One turn moves each row of this set onto another row. After a few examples, where does it send each row asked below?
Kad: [ -4   0   2   8  -6  13  11  -4   3   4   7   8   0 -26]
dogep: [  0 -16  -8  -4  15  -2  -3 -19   5   4   0   7   0  -1]
ledo: [-12 -10   0  -8  -2   4   6  22  -9  -4 -16   9   7   2]
zege: [  6 -17 -10  -6  10   2  -4 -17   6   3  -2   4  -1   0]
Dinu: [  3 -18 -10  -4  14   1  -3 -18   3   6  -3   8   3  -1]
Nin: [ -1  -1  -4 -15  12   4 -10   2   7 -12   8   3  11 -28]
lop: [-10   7 -14  -7  -4  20  -3  14  17  11   3  20   3 -12]
kunos: [-11  -2 -14 -22   0  20  -9   5  12 -11  -9  17   5 -21]
vumal: [ -4   3  -5 -14  14   1  -8   5   7 -11   5   6   9 -31]
tika: [  0   7  -5   1   6   4  -4  12  12  10  15   8   8 -20]
fuv: [-13 -12   3  -4   1   4   7  20  -4  -7 -17   9   6   3]
Tanut: [ -4   5  -3   1   4   8  14   0  -2 -11  -5   6   3 -32]
Rifit: [-11   2 -14 -23   2  21  -7   7  10  -8  -5  18   5 -22]
talu: [-4 -1 -9 -2 15 10 10  2 -1 -1 -2  2  8 16]
Gop: [ -6   0  -1 -13  13   5 -10   3   9  -8   7   5  12 -32]
soni: [-13   5 -11  -6  -6  21  -3  11  18  10   5  21   3  -9]
fevaz: [ -7   0  -7  -2  -8  22  16  -7   4   4   6  23   6 -16]
Surib: [-4 -4 -6 -6 12  8  8  2  0 -1 -3  5  8 19]
takun: [-10   2  -4  -6  -6  22  17  -4   7   5   5  24   9 -15]
gem: [-10 -24   2  -4  -1  -4 -11   0  -1   2 -18  12  -2 -13]
Valo: [ -3   7  -3   4   5   3  -5  10  15   9  15   6   5 -19]
deved: [ -6 -24   2  -7   1  -4  -8   0  -3   2 -19   9  -1 -11]
Kor: [-17  -7   3  -4   2   4   3  20  -7  -6 -17   9   7   3]
tul: [-16 -10   1  -5   1   9   5  20 -10  -3 -17   7   5   2]
laf: [-20  -9   1  -7   1   7   6  20  -8  -4 -16  10   3   2]
pekem: [ -5   2   5   6  -3  15  11  -5   8   5   9   7   0 -24]
Zatep: [-14   9 -12  -5  -1  20  -3  13  19   9   0  20   8 -10]
gor: [-8  0 -7 -2 14  9 10  2  1 -1  1  3  5 17]
Vopu: [-13 -10   1  -8   2   4   5  19  -8  -4 -19   8   6   5]
kubi: [  4 -20  -6  -5  11   1  -1 -17   9   1  -2   8   2   3]
Tadep: [ -6 -27   3  -5  -1  -3  -5   1   1   0 -18  12  -1 -12]
petur: [ -4   6  -1   0   5   6  12  -2   4  -8  -7   6   2 -34]
Ninek: [  0   6  -4   3   5   2  -4  13  13   8  16   7  12 -15]
mukiz: [  3 -18  -5  -5  11   0  -4 -16   4   6  -3   5   1   3]
zamap: [-16   2 -10 -21   4  21  -8   8  13  -9  -9  16   7 -24]
Nez: [ -4 -24  -3  -7  -3  -4  -7   1  -2   2 -20  12  -1 -14]
Zul: [  0 -17  -6  -4  12   1  -6 -19   7   3  -1   9   2   2]
mon: [-7 -1 -6 -4 15  9  7  1  1 -5  0  6 10 18]
bube: [-12 -25   0  -9   2  -4  -7  -1  -4   1 -17  13  -2 -16]
nifab: [-2 -3 -7 -6 10 10  9  3 -1 -4  2  1  8 17]
Pab: [-11   6 -13  -4  -7  18  -3  15  18   9  -1  21   5  -8]
vepi: [ -9 -27   1  -7   0  -1  -7   0  -6   4 -17  12   0 -15]
suzit: [ -2   2  -6 -16  12   5  -8   6   6  -9   8   5  10 -31]
rolut: [-14   2 -13 -24   3  19  -6   6  11 -11  -5  21   7 -20]
ponar: [ -9   7  -9 -12   3  13  18  -1   3  -9 -10  23  11 -25]
sebeg: [ -7   6 -12  -9   1  16  18  -3  -1 -11  -7  22   9 -22]
zisep: [ -4   6  -3   2   8   5  -5   8  16  11  15   9  12 -18]
bubuk: [-3 -5 -5 -4 13  8 12  3  3 -7 -2  5  9 17]

laf turns into bube
Dinu turns into talu
Where do these go?
nifab turns into ledo
zisep turns into Zatep
Pab turns into kunos
deved turns into mukiz
kubi turns into bubuk
Tanut turns into Kad
petur turns into pekem
rolut turns into vumal
Kor turns into gem
tika turns into lop

One turn moves each row of this set onto another row. After a few examples, where does it send each row asked below?
neka: [ -5  -9  -8  -9  -7  -3   0  -6   6  -7  -9  18  -3 -19 -19   2   1   0]
Gegep: [  4  21 -12 -15  -4  22   9   4  -5  -2   5   9   3 -11 -16   9 -14  -7]
mis: [ -5   9  -1   8   5  11   5 -16  -1   7  20   1  11   9  -9   8   1  -7]
gibi: [-10   0   2  -3  -2  -5  -1   4  -9   1  -2 -17  -1  -6 -13   9 -11  -7]
nife: [ 10   2  -6   6   0  -3   6  -5 -12 -10 -26   4   7 -14   7  -8   3  -3]
kere: [ 10  13 -11 -19  -9   8   0   1 -27  12  -2  -5   4   2  -2  -2   0  -3]
dekin: [ -5  22  -6  -2 -11   5   8  -3  10   0  10  -1  16 -12 -18   1  -5 -14]
Ris: [ 16  -5  -7  -4  16  11   8 -14  -4   8  -8  14  -1 -14  -3   6  14   5]
ravaf: [ -5  17 -14 -11  -2   1   5  -4 -14  -6   9  14   3 -16 -23  -1 -16 -12]
sove: [ 11   7  -1   4   2   5   8  -7  -4  -3 -28  10  -9 -10   2   2   2  -1]
voru: [ -2  10  -1 -10   0  -6   4 -11  -8  -8  23   4  17   4  10   2   4  -7]
pev: [  6  17 -12 -20   2   0   4 -24  -5   6  16   1   3 -21 -10   9   8  -6]
komef: [-23  -2  -5  -1  -3  -4  -2  -6  -6   6  -8  17  16 -16   5  -4   4  -7]
pul: [  9   3 -13 -16 -12   2  -5   5 -20  20  -2   4  -3  -9  -3  -4   9  -4]
fem: [-6  4 -6  1 -2  6  1 -1 -8  1  0 11  5  7 16 23  3 -8]
vepa: [ -7   1   4  -4  -9   7   0  -9   4  15   5  10   7 -21   1 -20   9   0]
rimo: [ -6   9   1   5   1   9   6  -3  -3  -8   2  10  15 -30  15  -9   2  -2]
razab: [ 10  -6  -4   4   7  11   9 -20   4   0   4  11   4 -10   1  -2  20   6]
bos: [  3  -5  -3  -7   1   2  -7  -1  -1  -8 -11  13 -12 -16 -12  12   9   7]
movik: [  4  10   1  -3   9 -12 -13 -18   7   4  -5  16  12 -10 -10   9   0 -10]
sem: [ 12  16  -2  -6  -8  -7  -2 -11 -24   2   2 -13  11  -5   7  -3  -5  -6]
Bef: [ 13  16 -10  -5   1  23  10   7   4   2   5  15   2 -20  -5   5  -8 -10]
Fisi: [  1  12  -8  21   4   0   5  -5 -16   0  -5  -2   2 -28 -14   4   2   0]
tumog: [  7  -2   8   0   5  -7   8 -16 -13   4  10  12 -12  -7   3 -11  -5   5]
zubib: [ -4   9 -14  -5  -6  -6  16   0 -26   8   6  -3  12  -7  -8 -15  -3  -9]
Darip: [ -4  11  -7  -7   1  16   2  -6 -10   1   9   5   9  14   4  21   3  -4]
lef: [  2  22  -4   3  18   5  11  -6 -14  -5   2   9   0   5   1 -11  -1 -17]

Darip turns into kere
neka turns into razab
Where do these go?
tumog turns into Fisi
komef turns into vepa
mis turns into sem
Ris turns into sove
lef turns into gibi
pul turns into Bef
zubib turns into dekin

One turn moves each row of this set onto another row. After a few examples, where does it send each row asked below?
raf: [-12   0   8  13   7  20   3  15  37  27   0  13  28  19 -20 -13  12  10
 -12  -4  -6  13  19 -12  -7]
disu: [-22 -25  -4   2  17  19  -2   7  28  16 -18  -3  16   7 -31 -18  24   5
   6  -5  10  22   9  -7 -11]
faba: [-11 -10  -6   5 -10  14 -11  13  40  29 -18  10  24 -12  -3  -4  25  18
  -3  -2  -3  45  10   6  -2]
zale: [ -3   2   0  -1 -11  16 -16  23  36  39  -6  10   5  -6  -8 -15  20   1
  12  15   5  22  24  -7  -8]
tidib: [  5  -7  14  12  -4  13  -2  16  29  34 -13   1   7   2 -19 -30   0  12
   8  -4   0  31   1   1   3]
Buf: [  3   0 -19   3   8   9 -26  13  31  37 -10  14   6  18  -5 -16  22  19
  -1   8   2  18  11   1 -12]
vop: [-26 -22  -6   5  -5  -1 -10  15  32  24  -8  -9  30   6 -28 -15  25   8
  13  -4   5  31  16  -4   0]
koget: [  8 -12   8   5  -5  12 -12   5  43   6  -8  19  19  16 -22 -20  29   4
   7 -20   1  26  13   3 -17]
ribes: [-20 -19  -4 -14  -5  22   6  13  23  24   2  22  17   8 -13 -25  31   4
   2  -9   3  26  -5   0   1]
fev: [-11   4  -8  -6   9  14  11  11  27  29  -3   0  24  -4 -13 -39  23  12
  13   3  16  34   8   2 -12]
nad: [  4 -22 -15  18  -2  20  12  12  33  11   0  19  27  22 -18 -17  23  18
   8   3   5  40   7   5 -10]
limir: [-12 -10   2  22  -5  24   1   8  38  23  17   2  19  11  -8 -16  24  -4
  10   2  -6  16  14  -5   4]
vos: [  2  -5  -1   6   0  28  13   6  29  27 -18  18  23   3 -15  -8  32  17
  11   5  19  33   2  13  -2]
Pufi: [-13  -4   1  14   5  24   1  33  44  26  -3   8  23  24 -17 -16  40   1
   7  -2 -12  29  23  -1  -3]
sotet: [-21 -12 -10  14  -5   8   0  16  26  28  -3  21  12  22 -11  -5  13  10
 -17 -13   5  26  24  -1  -6]
Lelal: [-15  -1   6  -5  24   7 -19   1  37  25 -13   4  15   9  -6 -14  18   6
   5   2  -2  31   5  18  -1]
mimuz: [ -9   5   4   2  -3   9   0  12  24  12   0  14  34  24 -16 -31   9   1
   6   6   7  14  21   2  -6]
dibis: [  1  -4   5  17   6  11 -23  20  32  23 -17  19  23   7 -20 -34  21   7
   2  14   7  40  24   0 -11]
zufa: [-14 -18   5  -7  10  16   4  13  35  17   3  20  26   1 -19  -3  30  -4
   3  -2  16  44  25   3  -5]
kufos: [-23 -14  -5  19  -7   9 -22   5  26  24  11   5  16  17 -13  -6  19  -3
  10  -9   3  31  18   3  -6]
menav: [ -9   8  -3   4 -11   5 -17  23  41  33   4  13  11   3  -2 -23  11  19
  16   6  16  28  16   4  -4]
dak: [-26  -6  -7  11   6   9  -5  32  32  23  -2   7   2  30 -19 -16  24   5
   9 -17   1  35  17   8   1]
rel: [-12  -9 -16  -5  -4  13  -7  14  31   8   1  22  15   6 -17  -7  22  -6
 -10   0  14  26  31  -4   5]
vobo: [  8  -5  -6   6   1  11  -5  12  45  23 -12   1  26  30 -15 -18  41  -1
  -9 -13   2  28  11  -2  -9]
Sab: [ -2  -6  -5   1  11  20 -11  28  38  50  -6  -9  20   9 -10 -12  17  19
  10   6   8  31  13   3   3]
zur: [  4 -15  -7  -1  -2   7  -2   7  46  22  -9  20   6  -1 -31 -14  21   5
  11   9  11  45  27  12 -13]
sar: [  9   1   0  -9  12  15 -11   0  25  22 -14  11  16  -6 -16 -17  39   3
   8  -7   5  21  16   2 -13]
Moze: [-19  -9  -4  -9   4   9   5  13  33  28  -5  15   9  33 -24  -9  23   1
   0  -3   3  30  -8   7   6]
larur: [ 16 -15  -6  10   5  17  -3  12  31  35  -2  13   9  12   2 -27  27  -1
  -7   7   1  40  13  14   8]
fis: [ -2 -12  -4  -5   4   8  14  13  31  14   4   1  19  17 -12 -37   8   2
  10  -9  -1  28  22   9 -15]
kizuv: [  1 -20 -18  -7   3  19 -13   6  38  28 -18  -2  14   8 -32 -30  10  17
   4  -8   6  29  10  10  -8]
pilo: [-20   1 -16   4   8  13   3  19  30  14 -12  18  -1  -4  -4 -25  16  14
   2  13   1  30  10   4   3]
fes: [ -3  -4   0   8  10  13 -12  14  39  41  -9  22   6  16  -6 -16  28  18
   0  18  14  11   7   1   4]
kela: [ -1 -18  -8  -9  -3   7  -2   4  35  30   4  29  15  10 -17 -34  20  19
   8   1   9  29   7  21   7]
bira: [  7  -9  -6  19  -9  10  16  19  30  14   5   2  18  10 -22  -7  23   8
  18   1  -1  33  11  -6   5]
zapuv: [  3  -7  -5   9   1   9  -3  22  40  41 -17  -1   4  14  -4   1  17  18
  15   6   8  30  20  15  -2]

sar turns into zur
zapuv turns into fes
kufos turns into Pufi
Where do these go?
bira turns into Moze
koget turns into zufa
larur turns into pilo

One turn moves each row of this set onto another row. After a few examples, where does it send each row asked below?
Sev: [  1 -19   4   9   7 -11  10  -3   8   4   4 -16  10   1 -10   0]
nugas: [ 17  -5   3   4 -18  -3  -5   0 -15  19  -7  -6  -5  10  -9   2]
Nep: [ -2  -4  -3   3  10 -14   6   6   9   2  -3 -16  12  -7 -13   7]
Numi: [  6   9  -5 -16  13  -2  -3   6  -3  -9  -2   6  -9  14  -1  12]
voza: [ 9 -9 26  6 11 -4  7  2 -6 -8  3  0  3 -3  4 -4]
Vesa: [ 11  -3 -12 -18   3   4  -2   7  -7  -9  -1  10 -11   9   2   3]
faku: [  2   1 -12 -18   1   2  -6   5  -3  -5   0   2 -17  12   4  -2]
Tevet: [  9  -2  -1 -19   2 -12  -3   1   1   4   7  22  10   2 -13  12]
Ziku: [  9   0  -6 -17   3   2 -10   6  -2  -3   6  10 -19  10  -2  12]
fuf: [ 11 -11   2  -4  13 -17   6   6   8  -6   5 -16   8   1  -5   3]
kepon: [  6  -7  -4 -19  -4   3  -6  -7  -8  -6   4  12 -16   7  -1   3]
baduf: [ -4  -1  10  18 -13  -3  -1  -1  -5  21   8  16  -7   1   0   4]
libo: [  0  -9   4  -4   7  -9  16  -3   6  -2  -1 -17  12  -6  -6   5]
fuli: [ 6 -4 15 20 -5 -5  3  6  1 24  2 14 -7  5 -8  8]
zavuf: [  7  -1   5  -4   3 -10   6  10   2  -6  -4 -15  20  -7  -6   4]
fov: [-1 -3 12 16 -8 -5  1 -3 -1 28 -5  6 -3 -7 -2 -3]
baza: [  4   8  -9  -9  -1   3 -10   1  -9  -7   2  18 -10  14  -5   3]
rokog: [  2   3   1  11 -16  -3  -8   4  -2  20   1  16  -8  -9   1  -7]
mima: [  0  -2   8  22 -17  -3   0   9   1  17  -3  14  -2   0  -4  -1]
bop: [ -2   0   5  23  -6  -2   1  -1   7  17   6  16 -10   1   2   0]
zag: [  5  -6  11   0   6 -14   6   3  13   1  -4 -18  11  -5 -14   5]

nugas turns into voza
Numi turns into rokog
Nep turns into faku
Where do these go?
baza turns into fov
Vesa turns into baduf
fuli turns into zavuf
mima turns into libo

